A state moves one step at a time under one of 3 hidden systems, and each row is a state written as 48 numbers. Each run below is a few steps of one system.
trace 1, gopep:
3 -18 6 24 -50 -16 31 -2 3 -2 -4 33 -2 28 32 -14 33 3 11 19 23 16 -13
 -19 -35 -2 -33 -15 -18 -23 -20 24 24 32 -16 14 21 1 9 16 -16 -19 24 4
 17 19 -11 1

-27 -9 -5 25 -42 -11 25 4 12 -3 -10 22 -5 15 39 5 28 -3 10 8 30 9 -20 -4
 -19 -6 -34 -6 -11 -13 -17 19 11 25 -15 -11 22 17 15 12 -2 -22 21 -3 2 9
 10 2

-28 -10 -28 22 -29 -15 13 7 7 -11 -8 11 -7 -1 28 13 20 -1 0 3 31 -5 -33
 2 -12 -5 -20 -2 -8 -9 -10 5 2 16 -20 -34 18 26 15 8 0 -21 4 -16 -11 3
 15 7

-30 -11 -26 14 -7 0 3 1 -1 -20 -6 -1 -10 -23 19 16 8 -4 -6 -6 25 -17 -25
 12 -9 -2 4 -10 1 -7 -2 1 -7 13 -13 -47 12 21 19 -3 4 -16 -7 -33 -13 -4
 25 11

-7 -18 -26 4 8 8 -1 -4 5 -30 -10 -6 -17 -32 -8 19 -2 -16 -16 -11 18 -17
 -11 15 -2 11 10 -20 9 -8 4 3 -16 0 -3 -37 2 17 15 -6 7 -3 -13 -37 -19 2
 33 11

16 -18 -20 -5 14 19 6 -15 3 -37 -9 -14 -7 -30 -13 18 0 -28 -11 -7 1 -13
 3 7 -4 19 15 -28 6 -3 11 11 -13 -7 2 -30 -9 -7 4 -7 7 3 -4 -41 -10 3 34
 7
trace 2, kuve (6 x 48):
-17 28 26 -17 -30 -25 -10 33 -35 43 -21 -9 56 56 30 -12 -14 30 27 9 12
 41 10 13 31 -29 -20 53 -21 13 24 -19 16 -18 -32 17 3 -10 -19 15 29 -43
 38 49 33 -31 -17 -37

-8 6 30 -7 -4 -18 -11 35 -27 56 -13 -4 39 46 14 -22 -25 39 27 14 -16 31
 15 -1 41 -15 6 39 -3 24 34 -33 11 -9 -23 32 -9 -21 -26 34 7 -7 12 67 42
 -13 -44 -30

-2 -20 33 4 5 -19 -10 31 -1 48 -13 7 7 24 0 -33 -23 46 31 22 -41 18 13
 -9 27 -13 17 24 7 32 22 -25 -2 0 -15 40 -12 -22 -13 47 -18 13 -8 71 43
 13 -61 -14

7 -35 29 29 -2 -18 4 14 13 43 -10 24 -12 11 6 -38 -2 34 19 12 -51 7 0
 -19 6 -8 19 -1 2 27 15 -9 3 11 -4 36 -4 -18 -5 38 -42 31 -20 59 28 24
 -67 -5

11 -44 23 40 -17 -14 27 1 21 21 -11 33 -25 9 8 -29 8 18 12 20 -39 -4 -5
 -24 -21 8 10 -29 -2 8 -1 9 8 23 -2 29 -1 -20 4 41 -48 28 -16 39 29 34
 -45 5

21 -47 12 32 -24 5 35 -13 18 -8 -6 37 -24 9 4 -15 30 6 5 22 -16 -1 -7
 -33 -44 14 -7 -43 -3 -14 -13 25 22 34 4 24 1 -12 14 21 -46 29 -4 4 18
 36 -16 14
trace 3, kaz (6 x 48):
18 6 -16 -13 -19 6 22 -20 -24 -34 -6 -2 25 5 14 15 12 -33 -15 -2 42 10
 12 6 -23 20 -35 -19 -16 -29 -6 32 20 -3 -10 -9 6 2 -6 -33 36 -25 39 -46
 -10 -7 55 -4

1 12 -21 -9 -31 -7 11 -9 -24 -19 -14 -4 28 10 22 16 15 -17 -4 -1 46 13
 -7 12 -8 2 -31 6 -8 -21 1 17 11 -7 -20 -12 13 5 -4 -15 38 -37 40 -33 -8
 -18 37 -14

-20 16 -14 -12 -15 -10 -5 12 -20 -4 -10 -12 33 4 18 16 2 -3 1 -8 35 11
 -7 21 16 -14 -16 22 -10 -10 13 -1 2 -13 -26 -29 14 12 -7 -9 31 -35 33
 -17 -3 -22 27 -17

-30 12 -10 -15 -7 -12 -7 16 -17 10 -14 -18 33 5 13 5 -9 15 8 -10 20 9 -8
 23 26 -14 -2 33 -7 12 19 -24 -7 -17 -18 -17 2 13 -5 -1 27 -32 5 3 -2
 -24 11 -12

-17 4 6 -12 3 -9 -12 17 -18 21 -12 -17 22 -1 7 5 -19 20 8 -6 -5 10 -2 15
 31 -14 10 27 0 16 23 -25 -3 -18 -15 -13 -10 1 -11 5 13 -18 5 14 4 -17
 -7 -13

-2 3 12 -11 6 -5 -10 13 -16 21 -19 -13 18 5 3 -10 -18 16 9 1 -18 5 6 8
 29 -6 10 17 -2 19 21 -14 -5 -17 -13 4 -10 -8 -12 14 10 -3 1 19 14 -7
 -22 -15

Name the system that made each run.
trace 4 (4 x 48):
9 -1 28 -17 -17 -14 10 20 -29 36 -23 -1 42 40 14 -19 -13 27 24 16 -9 32
 22 -5 24 -8 -7 26 -14 12 22 -6 17 -12 -16 32 -10 -27 -21 28 8 -9 25 47
 37 -6 -30 -29

12 -16 36 -3 -5 -12 5 16 -10 33 -18 8 8 25 5 -24 -15 22 22 15 -33 20 17
 -7 24 -7 15 12 -6 21 25 -8 2 -3 -10 36 -18 -27 -12 31 -16 8 1 50 39 10
 -49 -20

8 -31 24 23 -2 -3 3 8 5 29 -17 15 -10 7 -5 -21 -9 22 12 16 -48 9 7 -14 6
 4 20 -7 0 24 14 -7 -6 10 3 31 -15 -25 -6 39 -29 25 -8 41 24 26 -43 -7

7 -42 14 33 -3 -6 17 2 15 12 -11 22 -25 -6 2 -14 8 10 10 16 -37 -6 -2
 -19 -15 8 19 -26 4 16 8 9 1 18 2 18 -14 -14 8 33 -38 31 -20 28 20 36
 -36 11

kuve
trace 5:
-20 -16 -32 34 -30 -3 24 -11 13 -25 -4 22 -28 -13 21 13 36 -17 -9 -2 36
 -13 -41 -3 -30 0 -13 -25 -7 -24 -20 23 -1 21 -9 -37 24 27 26 -7 -5 -19
 1 -36 -25 9 22 13

-14 -7 -36 14 -11 7 22 -18 9 -36 -5 5 -19 -31 10 28 25 -25 -22 -13 31
 -17 -29 8 -29 12 -4 -29 -13 -23 -14 14 -2 7 -3 -48 17 24 19 -19 4 -15
 -1 -54 -37 6 44 13

-1 -18 -36 -3 3 20 13 -25 -1 -50 -10 -7 -4 -37 -2 34 10 -34 -21 -14 29
 -18 -10 14 -18 12 -1 -33 3 -16 -1 20 -10 -1 3 -48 0 11 16 -26 16 -10 5
 -62 -26 -5 48 9

17 -4 -29 -15 13 23 7 -29 -10 -48 -10 -19 4 -29 -12 28 -1 -45 -27 -6 21
 -2 7 11 -9 31 7 -33 8 -14 2 26 -18 -6 11 -40 -9 -1 8 -31 24 -6 9 -61
 -25 2 61 8

gopep
trace 6, 4 rows:
-6 -6 -42 -6 9 27 9 -24 0 -55 -8 -19 -8 -50 -5 40 4 -45 -30 -26 36 -28
 -15 16 -13 14 9 -36 2 -18 -4 17 -23 -9 8 -62 -7 18 26 -34 26 -9 1 -79
 -38 -5 69 7

17 0 -29 -29 32 40 2 -26 -15 -58 -12 -33 7 -45 -21 37 -12 -54 -26 -9 23
 -11 9 15 -1 24 9 -34 9 -8 3 21 -19 -19 18 -48 -24 -2 1 -34 35 -7 10 -72
 -22 -1 69 3

40 -1 -15 -47 27 35 2 -22 -27 -52 -15 -39 24 -32 -20 31 -25 -51 -18 -8
 16 1 35 14 8 27 6 -21 9 -4 11 23 -12 -28 23 -23 -28 -22 -6 -30 47 -4 19
 -56 -12 -8 65 -10

49 11 -1 -40 14 28 6 -17 -38 -34 -14 -36 40 -11 -18 18 -28 -40 -11 -2 3
 17 40 19 17 28 -1 -4 -2 5 16 25 -9 -41 9 0 -37 -38 -26 -28 44 -8 26 -26
 -2 -11 45 -23

gopep
trace 7:
35 4 -4 -11 -27 7 25 -16 -21 -26 1 8 27 17 20 8 22 -32 -8 3 36 9 14 -5
 -30 21 -36 -24 -14 -35 -15 41 31 3 -3 7 12 -6 -3 -32 21 -21 44 -39 -1 7
 45 -2

1 13 -8 -5 -39 -7 24 -5 -11 -22 -9 9 23 23 31 13 19 -19 -2 4 48 18 -6 1
 -15 2 -38 -2 -18 -23 -14 22 14 6 -18 -7 21 8 -1 -10 28 -36 44 -25 -4 -9
 34 -6

-25 14 -16 -1 -29 -17 5 11 -7 2 -9 -2 18 14 32 13 14 4 6 -2 41 9 -18 10
 5 -13 -20 21 -12 -9 3 1 3 -3 -22 -24 15 21 4 -2 21 -30 24 -8 -4 -20 17
 -10

-40 14 -11 -3 -9 -11 -10 21 -6 10 -6 -8 14 2 21 4 -5 17 5 -8 20 0 -17 6
 24 -21 2 30 -6 6 16 -28 -3 -7 -26 -33 9 17 4 4 19 -29 3 10 -7 -19 8 -12

kaz
